In the data rows, 128 means zero.
Each pair is two rows. How far apart are they, by a hidden measure? 0 means very close, and 40 very far. Two or three weighted sums of its numbers give each row a place; it is the straight-line distance between the places.
[109 111 128 133 122  95 110 115 133 135 128 171 139 146 137 112]
[168  66 140 186 130 105 183  59 143 119 112 148 181 187 116  49] -> 14
[103 131 127 125  54 102  89 125 119 131 109 152 147  96 153 145]
[110 112 129 152  97 100 119 124 129 127 138 171 134 113 156 107] -> 13
[101 141 156 119  96 165 147 113 175 164 116  88 102 151 166 189]
[108 130 146  86 157 172 139 159 152 158 160 180  99  99 153 117] -> 9
[ 98 140 126  93 174 171 108 174 164 162 153 143  80 106 154 169]
[153 134 122 141 137  93 109 126  81  90 118 120 169 146 108 125] -> 10
[113 114 107 109 100 127 117 116 125 115 126 155 138 139 163 129]
[113 159  72 158  91  99  81 152  79 105 146 143 144  81 123 137] -> 15
[154 155 147 122 168 149 142 149 115 126 119  84 121 138  68 143]
[135 137  98 147 124  90 116 118  86  96  68  79 156 166  97 130] -> 26
[142 142  97 153 118 114 119 120  94  82  87  63 147 142 108 144]
[157  85 144 169 109 103 170  63 155 107 118 141 175 152 123  68] -> 18
[130 129 136  94 136 161 131 153 155 162 165 176 101  86 150 116]
[138 133 110 160  95  95 110 128  90  88 135 106 155 132 115 118] -> 15
[113 114 140 117 145 145 150 123 165 156 125 147  86 139 154 137]
[160  86 123 180 132  91 165  67 136 115 103 139 172 166 123  53] -> 18
[136 117 145  90 155 165 145 163 164 141 155 191 100 134 138 104]
[112 136 109 119 144 139  92 155 102 103 114 111 139 113  76 135] -> 21
[ 94 158 131 105 162 193 115 187 139 171 151 116  62  81 145 161]
[ 87 119 133 115  90 104 122 105 136 130 153 165 131 105 167 118] -> 22
[134 166 133 124 144 144 149 165 124 118 128 101 109 112  84 144]
[ 94 134 138 126  75  76  95 111 118 141 124 147 145 117 160 137] -> 20
[141 156 126 120 179 152 146 154 123 119 126  94 105 126  86 156]
[115 144 111 151 108  84 115 121  83  85  89  96 149 140  86 129] -> 19
[138 133  95 144 109  88 112 118  75  88  90  57 148 160  86 152]
[110 139 140 125 117 153 144 128 162 180 131 140  94 128 166 149] -> 12
[150 154 117 122 165 166 144 158 118 115 117  63 114 127  92 144]
[114 119 142 125  91 117 112 116 130 134 150 156 151 107 175 130] -> 11
[129 149 100 127 115  91 102 115  75 113  93  70 149 154  94 140]
[165 117 115 142 115 123 111 113  94  81 106 114 166 164 115 113] -> 10
[167  67 122 166 137  88 161  71 139 109 109 138 182 185 118  44]
[169  78 137 173 136 109 164  72 133 121 114 136 179 165 131  61] -> 11
[123 166 124 104 132 141  76 162  97 108 148 127 135  90 117 134]
[130 119 146 120 135 134 148 117 170 180 128 154  94 144 165 130] -> 13
[100 124 118 122  92  98  99 122 121 133 155 145 128 117 145 132]
[155 156 111 112 194 158 146 175 118 108 124  67 103 115  75 161] -> 16
[ 68 135 140 138  78  84  77 135 112 142 133 156 140 114 145 142]
[124 145 147 131 130 161 157 116 180 175 129 139  91 132 172 130] -> 15
[108 122 166 134 108 151 161 111 164 171 146 152  93 111 173 147]
[142 151 127 112 186 173 145 175 123 153 145  70  92 124  68 146] -> 16
[128 112 156 124 119 157 174 110 166 190 114 148  91 133 172 133]
[112 117 129 120 101 126 109 108 121 134 147 139 143 110 179 121] -> 19
[ 83 136 137 130  79  78  81 123  93 145 132 152 148 129 142 145]
[133 137 151 102 139 174 137 155 164 145 178 172  92  89 154 107] -> 24
[125 131 145  89 147 173 142 154 154 168 164 155  93 118 164 120]
[179  92 122 186 122 126 169  75 154 101 127 151 180 172 138  61] -> 20
[187  89 119 172 106 108 179  66 149 116 117 135 186 153 142  66]
[117 149 106 112 149 128  97 159  89 111 139 103 126  97  84 141] -> 22
[133 160 107 108 156 155  90 154 102 114 128 107 143 141 104 124]
[ 99 138 143  72 181 178 100 188 162 157 155 142  72 108 133 162] -> 5
[118 178 130  98 161 180 118 181 168 152 179 145  77 111 132 150]
[116 124 161 121 131 149 141 136 177 173 137 156  96 125 168 150] -> 7
[102 123 125 131  86  95 118 126 129 134 137 147 132 106 152 114]
[100 149  95 137  97 101  66 156  90 100 147 155 161  81  98 134] -> 26
[103 173 114 102 166 194 119 168 165 163 145 138  76  94 158 172]
[127 148  97 152 116 105 119 108  90  98  80  55 154 156 103 133] -> 12
[165  68 118 165 131  87 173  61 132 106 102 132 171 175 108  60]
[156 145 132 120 198 172 152 166 128 105 124  84 103 126  81 149] -> 23
[110 143 146  75 176 160 116 182 138 169 160 147  71  94 129 164]
[149  57 145 169 108  92 177  59 142 112 113 119 186 161 136  65] -> 16
[115 131  93 128 103  97  67 134  88 106 161 163 149 100 117 115]
[104 120 139 107 125 144 154 125 176 184 123 143  94 134 161 136] -> 9
[123 144 178 125 129 153 151 113 166 169  96 102  92 132 167 200]
[110 124 118 110 103 105 105 118 126 124 148 155 141 135 158 125] -> 19
[ 88 114 120 127  87  91  86 118 107 139 126 134 135 106 137 157]
[149 155 123 111 179 161 130 167 132 115 138  91 124 145  83 156] -> 22
[145 126 125 139 126 112 111 129  97  90 107 122 158 145 119 112]
[116 113  86 127 108  90  68 136  79  90 142 171 167 122 120 136] -> 31
[136 130 153  90 158 180 157 150 159 162 176 182  88 109 169 100]
[150 147 114 115 167 148 140 157 113 103 131  67 102 134  62 155] -> 17
[115 127 139 112 120 156 152 122 177 174 116 130  95 130 161 158]
[ 94 128 171 139 129 145 136 126 164 151 127 102  82 147 160 181] -> 22
[132 137  92 145 116  98 116 112  87 118  72  64 145 162 107 138]
[114 123 153 100 116 146 149 114 162 191  79  98 105 147 161 189] -> 14
[110 104 140 128  79 113 102 124 134 117 141 165 136 128 155 103]
[172  66 137 194 118  79 176  68 130 108 106 143 174 172 103  62] -> 21
[105 133 163 111 108 152 155 126 186 176 118 132 103 131 169 138]
[107 120 156 137 116 155 145 119 177 184 137 141  96 120 179 131] -> 6
[109 124 151 128 109  97 114 114 130 136 141 161 136 112 165 123]
[132 145  98 151 123 110 115 107  82  86  71  69 158 166  89 137] -> 19
[131 130 146 108 124 177 154 124 166 173 126 150  96 152 150 128]
[117 171 122 122 121 128 102 153 103 106 135 118 127  99  95 134] -> 14
[159  72 137 191 113  78 185  71 142 113 101 133 169 179 124  47]
[144 156 114 135 169 150 136 160 100 116 143  60 124 120  76 161] -> 26
[175  70 138 170 108 122 177  65 134 117 106 144 181 158 135  67]
[ 78 135 139 141  73  95  83 125 123 151 133 157 143  99 162 152] -> 10
[168  74 141 154 125  95 181  60 128 107  96 115 189 152 118  86]
[106 158  73 139  99  81  59 147  73  85 154 141 154  95 106 135] -> 34
[123 128 118 134 147  92 122 123  78  81 120 101 144 146  87 134]
[181  79 138 172 128 107 162  69 134 102 108 120 188 171 142  59] -> 31
[130 156 102 152 126 104 113 115  82  86  71  52 148 158 112 130]
[ 97 168 143  75 157 195 114 168 167 173 140 152  69  96 158 172] -> 22
[151 151 109 141 128 103 112 112  75  98  81  81 170 151 100 137]
[170  84 138 189 103  79 180  66 136  92 119 137 167 158 120  52] -> 24
[ 97 160 143 106 171 181 122 175 155 170 171 136  75  89 156 152]
[125 124 119 130 109 124 124 116 123 136 134 156 147 131 168 116] -> 18
[148 164 142 109 185 147 143 167 126 125 108  77 108 120  81 142]
[107 134 150 114 124 150 160 116 172 173 136 129  99 126 167 159] -> 17
[150 163 106 126 191 149 144 151 116 122 112  81 100 124  87 144]
[125 144 148 121 126 166 157 114 175 182 141 127 103 104 167 154] -> 7
[110 137 126  85 146 194 121 173 168 154 145 126  72 105 154 164]
[160  59 144 166 110  81 167  71 128  90 101 147 159 172 123  53] -> 13
[107 146  98 128  91  89  58 131 108 105 131 154 135 110 155 150]
[170  86 128 173 119  92 175  64 143 100 103 124 181 178 124  58] -> 20
[107 129 138 117 125 179 153 123 179 177 146 148  92 141 159 135]
[146 123 115 136 117  98 125 129 101  78 123 126 153 145 113 109] -> 28
[122 115 147 117 137 155 166 129 176 160 114 149  93 147 172 124]
[128 163 100 150 128 108  97 129  78  98  88  82 156 159 106 145] -> 16
[157 164 106 126 177 159 134 147 132 105 127  93 102 135  84 144]
[112 149 125 109 140 124  90 156  85 108 128 108 125  99  94 136] -> 8
[122 114 141 117  95 129 114 118 133 126 134 159 152 149 168 125]
[165  57 133 153 119 103 160  59 120 121 122 138 182 157 136  65] -> 16
[135 123 150  81 163 158 152 168 158 143 167 180  91 117 147 102]
[171  79 135 209 104 116 176  55 140 103 112 142 179 159 137  58] -> 9
[108 125 136 128  86 111 107 113 143 113 133 162 131 143 178 122]
[169  80 120 188 108 109 186  74 131  96  99 124 163 179  99  72] -> 19
[110 102 119 108 103 124 111 122 117 129 139 155 134 134 143 135]
[ 95 108 116 115  82 116 114 116 143 129 132 167 144 132 178 117] -> 13
[166  77 130 181 118 101 187  66 143 111 113 146 177 171 142  59]
[113 166  87 153 113  90  61 146  83  83 158 157 156  90  84 120] -> 22
[109 149 133 102 164 190 130 165 146 140 157 141  74 105 141 175]
[127 133 130 123 123 173 169 129 178 157 134 140  97 144 159 138] -> 13
[133 121  94 138 130  97 125 107  67  96  53  53 149 182  73 131]
[131 116 140  82 164 150 135 168 161 166 171 190  96 124 142 107] -> 9
[106 134 129 139  97  99 104 127 117 117 150 152 141 118 149 122]
[118 126 151 123 137 142 154 119 148 174  88 105  96 160 159 191] -> 16
[127 166 120  72 178 199 104 175 149 157 144 131  71  98 153 167]
[132 141  99 157 114 108 113 107  84  97  88  54 159 167 113 149] -> 4
[122 150 105 147 105  88  84 156  73 105 166 141 164  92  91 122]
[168  75 126 193 120 111 180  58 150 133 108 136 189 161 133  57] -> 19
[105 163 124  89 182 174 109 188 152 158 155 142  77  96 131 158]
[125 125  88 140  84  98  66 149  64  73 136 154 159  94  93 126] -> 29
[128 127 148  97 155 162 148 148 166 158 168 179  88  84 135 119]
[134 135 166 127 132 154 154 118 180 177 139 159  85 127 152 124] -> 8
[144 136  99 144 130  96 105 110  86  84  76  67 163 157 100 142]
[ 89 145 110 136 104  64  73 160  83  93 148 171 154  92  87 123] -> 30
[107 155 126 123 111 131  79 154 101 101 172 121 130  82 123 128]
[169  79 157 173 109 102 177  75 127  93 124 146 169 164 111  51] -> 8
[159 150 131 129 174 151 127 170 122 104 135  67 105 122  88 160]
[122 153  97 145 123  78 106 119  81 113 101  80 164 158 108 137] -> 22
[ 99 129 144 134  74  85 105 121 119 127 134 147 143 122 149 138]
[138 129 125 141 110  92 119 123  99  86 121  84 142 142 102 126] -> 12
[ 89 121 115 135  80  94  72 121 112 132 111 139 159 125 172 153]
[113 154 142 131 124 135 157 121 169 152  87  96  97 142 169 189] -> 9
[124 144 104 160 120  97 121 112  87 115  96  75 156 152 103 135]
[104 122 129 130  99 117 110 128 140 130 141 149 122 109 157 105] -> 22
[105 126 112 128 118 104 111 114 115 115 135 164 146 133 167 124]
[118 170 130 118 130 121 102 152  95 119 143 120 135 104 110 132] -> 15
[142 150  95 153 114 104 117 110  73  94  92  74 156 150 104 152]
[115 116 149  96 147 179 155 145 170 170 166 178  86  84 164 106] -> 13
[134 150 106 117 147 138  90 159  93 116 137 120 134  92 115 123]
[145 138 123 128 163 147 150 156 120 108 115  74 113 137  64 142] -> 15
[150 113 119 131 121  88 108 121  84  97 140 137 150 144 102 119]
[158  82 130 188  95  93 164  68 147  94 130 144 167 159 130  58] -> 11
[103 143 127  82 178 198 120 171 152 169 137 130  83 126 145 165]
[154  87 142 170 120  92 176  64 137 114 106 155 167 164 110  65] -> 20
[134 149  83 157 125 101 114 109  76  83  67  64 145 179  99 131]
[106 126 188 127 119 168 171 114 195 192 144 161 108 122 189 133] -> 25
[106 140 150 115 127 161 154 126 178 178 148 156  99 118 161 145]
[ 89 130 121 142  70  99  82 121 101 134 136 144 144 122 164 160] -> 15
[104 121 133 126 101 111 114 119 146 125 136 162 138 125 172 124]
[110 152 137  88 192 177 118 181 157 132 151 133  66 114 134 162] -> 15
[139 108 154 109 131 164 146 121 177 169 133 150  99 120 171 147]
[118 118 127 118 103  98 107 136 114 124 146 150 133 121 147 113] -> 17
[136 119 110 121 128  94 114 120  88  86 111 120 158 158 111 114]
[105 163 123  72 202 197 120 185 149 161 148 119  76 108 133 170] -> 22
[ 90 150 150 105 160 178 129 178 162 170 167 160  89  97 133 164]
[110 135  96 143 102  87  69 140  81  86 168 154 148 105 104 129] -> 25
[130 132  96 134 129 104 111 118  93  88  72  81 153 163  98 140]
[162  77 130 185 123 102 175  60 135 132 112 142 179 156 129  49] -> 11
[ 92 164 133  98 180 183 123 180 153 142 148 119  65 101 138 163]
[160  81 131 155 116 110 164  66 135 112  99 126 165 163 139  63] -> 21
[111 148 108 137 132 140 103 150  88 133 126 121 128 104 101 128]
[105 124 118 126  95 111 117 116 123 123 140 155 142 122 185 121] -> 24
[129 132 142 101 148 173 136 144 162 166 161 175 112 112 161 104]
[103 120 141 105  93 102 110 118 131 133 128 140 144 132 159 117] -> 15
[124 119 152 117 127 164 171 114 184 162 137 147 104 133 167 122]
[135 151 134 139 158 159 152 152 121 119 126  73  97 109  76 160] -> 8
[164 122 120 153 135  86 112 133  86  68 119 109 136 143  76 115]
[ 86 152 144  84 171 162 120 187 147 169 163 142  79  96 136 146] -> 26
[153 162 123 125 178 163 140 153 120 117 132  81  96 125  63 154]
[129 118 138 111 105 113 113 118 124 124 154 151 146 123 155 113] -> 21
[109 125 111 103 141 118  93 168  67 111 150 129 134  91 101 148]
[139 137 140 133 148 149 148 122 180 153 126 130 102 116 166 144] -> 30
[ 89 130 133 133  69  99  74 113  97 122 121 135 149 106 169 160]
[112 122 154  91 129 137 147 124 169 186 137 136  89 131 165 150] -> 7
[124 112 168 101 123 142 161 114 170 179 133 141  96 134 166 151]
[176  78 127 193 121  96 170  60 147 105  85 146 172 189 141  67] -> 17
[122 152 121 117 122 133  86 158 100 115 140 115 138  85 102 131]
[108 146 122  68 165 187 123 167 156 171 137 157  76 126 146 175] -> 28
[113 150  86 124 114 101  68 151  74  76 140 143 155  84  86 125]
[130 127 156  89 125 172 127 150 153 173 161 176  90  91 170 126] -> 31
[151 155 118 137 172 142 158 164 122 129 130  88 111 120  68 145]
[135 158  83 147 120  99 119 103  96  92  73  64 145 157 100 128] -> 16
[102 179 152 105 159 178 107 173 165 154 165 135  76  94 137 154]
[111 144 140 121  73 115  67 123  93 125 119 139 155 119 176 153] -> 13
[114 124 104 133 142  97 110 107  70 107  58  82 150 167  89 158]
[125 145  99 158 120 103 123 122  95  87  84  60 148 170 111 140] -> 34
[114 147 120  88 159 200 106 180 157 154 157 128  74 105 137 161]
[124 112 142 120 124 162 151 119 185 153 125 126  99 149 153 138] -> 8
[144 157  74 144 119 109  59 152  71  87 153 140 160 104 111 136]
[167 180 122 122 175 157 158 167 100 107 123  69 101 139  54 148] -> 26
[ 72 150 145  85 159 177 124 175 156 176 145 130  83  95 130 155]
[126 151 114 119 154 127  90 168 102 102 123 113 149 115  95 122] -> 25
[110 183 123 147 125 128  94 156  97 124 130 111 142  92  95 120]
[173  67 139 161 110  85 161  76 118 110 112 139 188 173 117  67] -> 12
[139 146 104 154 121 118 111 109  83  90  92  61 164 157  91 150]
[167 155 137 138 190 156 138 176 117 131 142  62  99 111  80 149] -> 26
[131 158  88 136 103  98  71 132  77  93 149 139 152 100 108 113]
[113 155 152  98 177 177 138 184 162 166 165 145  79  97 133 154] -> 23
[111 136 139 126 131 164 144 117 151 155 134 143  90 122 172 134]
[180  95 135 173 123 107 173  60 127 107 128 140 174 165 123  69] -> 22
[111 127 137 139  72  99  86 137 101 122 146 143 147  93 164 155]
[140 140 100 155 130 100 118  96  88  98  74  85 161 165 116 134] -> 26
[105 144 143 130 111 159 147 109 174 161 113 101  98 138 175 172]
[153 157 124 126 184 161 151 161 124 130 132  63 105 118  69 155] -> 12
[110 125 127 128  73 100  76 128  94 134 127 155 135 119 144 149]
[ 96 133 127 158  69  72  75 116 116 122 122 157 145 133 171 140] -> 14
[125 158 127 136 119 119 101 149 101 118 157 136 120  81 122 116]
[135 140 104 138 102  97  71 142  84  88 138 166 157 105 120 128] -> 23
[ 95 138 137 143  62  78  91 113 111 129 123 151 136 104 158 147]
[116 131 137 113 145 169 159 128 191 178 126 159  94 149 170 127] -> 21
[169  70 141 167 122  78 162  57 137 114 104 127 174 171 125  55]
[152 185 131 131 189 170 154 166 130 113 136  64 110 104  76 146] -> 23
[134 144 121 103 146 128  87 150 105 106 131 128 137 114  98 139]
[108 145 107 129 113 122 118 118 146 128 130 164 143 127 177 116] -> 15
[118 138 162  83 158 165 143 158 172 166 176 180  95 102 144 122]
[109 138 106 149 108  90  71 126  92  99 158 163 163  80 106 108] -> 20
[125 109 160 103 157 154 139 152 163 153 159 168  91 115 159 106]
[ 89 144 146 134 101 102  81 137 124 127 115 132 143 111 166 157] -> 18
[118 134 147 120 124 160 159 111 184 156  91 107  99 149 158 186]
[ 87 133 139 133  75  83  79 126 115 135 144 135 145 115 157 146] -> 16
[148 158 116 129 188 158 148 157 130 120 137  99 108 130  79 149]
[127 119 159  86 111 153 154 131 167 182 138 142 101 128 165 135] -> 22
[105 178 152 102 163 187 117 186 167 158 143 132  73  78 153 164]
[158  79 143 189 119  84 174  57 126 116  96 134 168 160 100  68] -> 24
[121 151  89 152 106 101  68 145  77  83 151 143 153  80 101 129]
[172  70 137 187 125  97 167  53 131 110 109 146 170 172 125  59] -> 16
[133 148 101 160 127  88 115 111  86 101  80  57 147 150 108 139]
[130 141 163 129 125 144 157 105 167 167  98 100 109 155 157 184] -> 15
[113 116 147 101 110 165 152 115 180 175 123 145  82 127 179 137]
[110 116 139 129  93 104 115 121 133 128 147 162 139 109 158 111] -> 10
[153 157 114 117 196 162 140 165 111 126 126  83 109 134  63 156]
[ 91 167 141  79 171 178 120 182 135 150 155 121  61  86 137 157] -> 27
[109 113 109 136 101  87  63 141  87 105 152 162 164  97 125 112]
[111 127 129 128  82 104 124 116 141 121 128 159 136 125 169 115] -> 15
[ 96 147  84 142  98  78  68 142  77 106 151 166 160  76 111 125]
[101 116 160 107 131 151 154 128 175 168 115 138  98 148 148 142] -> 25
[135 107 143 122  91 128 102 126 114 120 148 150 138 113 149 118]
[121 168 128  88 179 186 111 186 144 165 130 151  78  96 123 173] -> 31
[127 110 142  99 132 128 154 117 169 174 119 125  96 115 161 130]
[158 157 129 116 164 148 149 157 119 112 117  90 121 120  75 151] -> 19
[112 127  85 148  85  58  70 131  71  85 151 143 135  84 102 123]
[133 144  88 145 128 116 115 114  68 103  79  51 157 166 103 156] -> 36
[104 112 138 125 108 109 103 120 137 121 148 153 148 149 162 113]
[100 131 132  60 157 191 123 178 147 162 173 144  86 116 145 174] -> 26
[119 114 152 113  95 121 107 115 128 135 132 152 140 126 159 108]
[113 103 116 121 110 104 116 129 120 126 146 162 136 128 159 112] -> 18
[102 118 149 113  77 123 116 117 117 143 132 143 145 112 160 127]
[100 125 110 105 119 107  63 127 101 125 105 124 138 133 149 155] -> 24
[150 116 144 113 139 177 136 128 174 159 114 141 103 151 174 145]
[177  59 135 166 119 110 161  62 131 100 101 155 172 173 134  59] -> 8
[139 153  89 154 111  92 120 104  84  95  67  79 150 161  91 149]
[115 157 124 131 152 126  96 168  81 123 136 113 143 101  87 129] -> 25
[122 109 162 114 125 154 175 114 172 181 134 142  94 134 164 137]
[156  80 159 172  94  89 174  63 136 112 109 153 176 153 116  57] -> 14
[124 112 145 123 131 144 161 114 159 178 127 133 107 131 144 146]
[110 143  93 137 109  93  72 135  69  86 144 155 164  94  99 127] -> 15
[116 147 144  94 174 185 112 187 164 169 153 150  83 111 130 160]
[139 112 146 115 131 128 153 114 166 158 125 136  99 154 156 130] -> 20
[171  72 122 164  98 100 172  70 141 106 115 135 175 162 117  56]
[124 126 135  88 154 159 141 162 144 171 168 173  86  86 153 114] -> 16
[ 97 118 124 118 101 113 130 117 142 134 122 153 124 115 149 114]
[129 150 124 130 169 139 154 164 125 115 136  83 103 128  80 141] -> 18
[128 122  88 155  92  71  72 136  73 113 133 160 155 102 106 136]
[158 151 128 126 193 157 153 168 127 118 132  77 105 131  66 151] -> 38
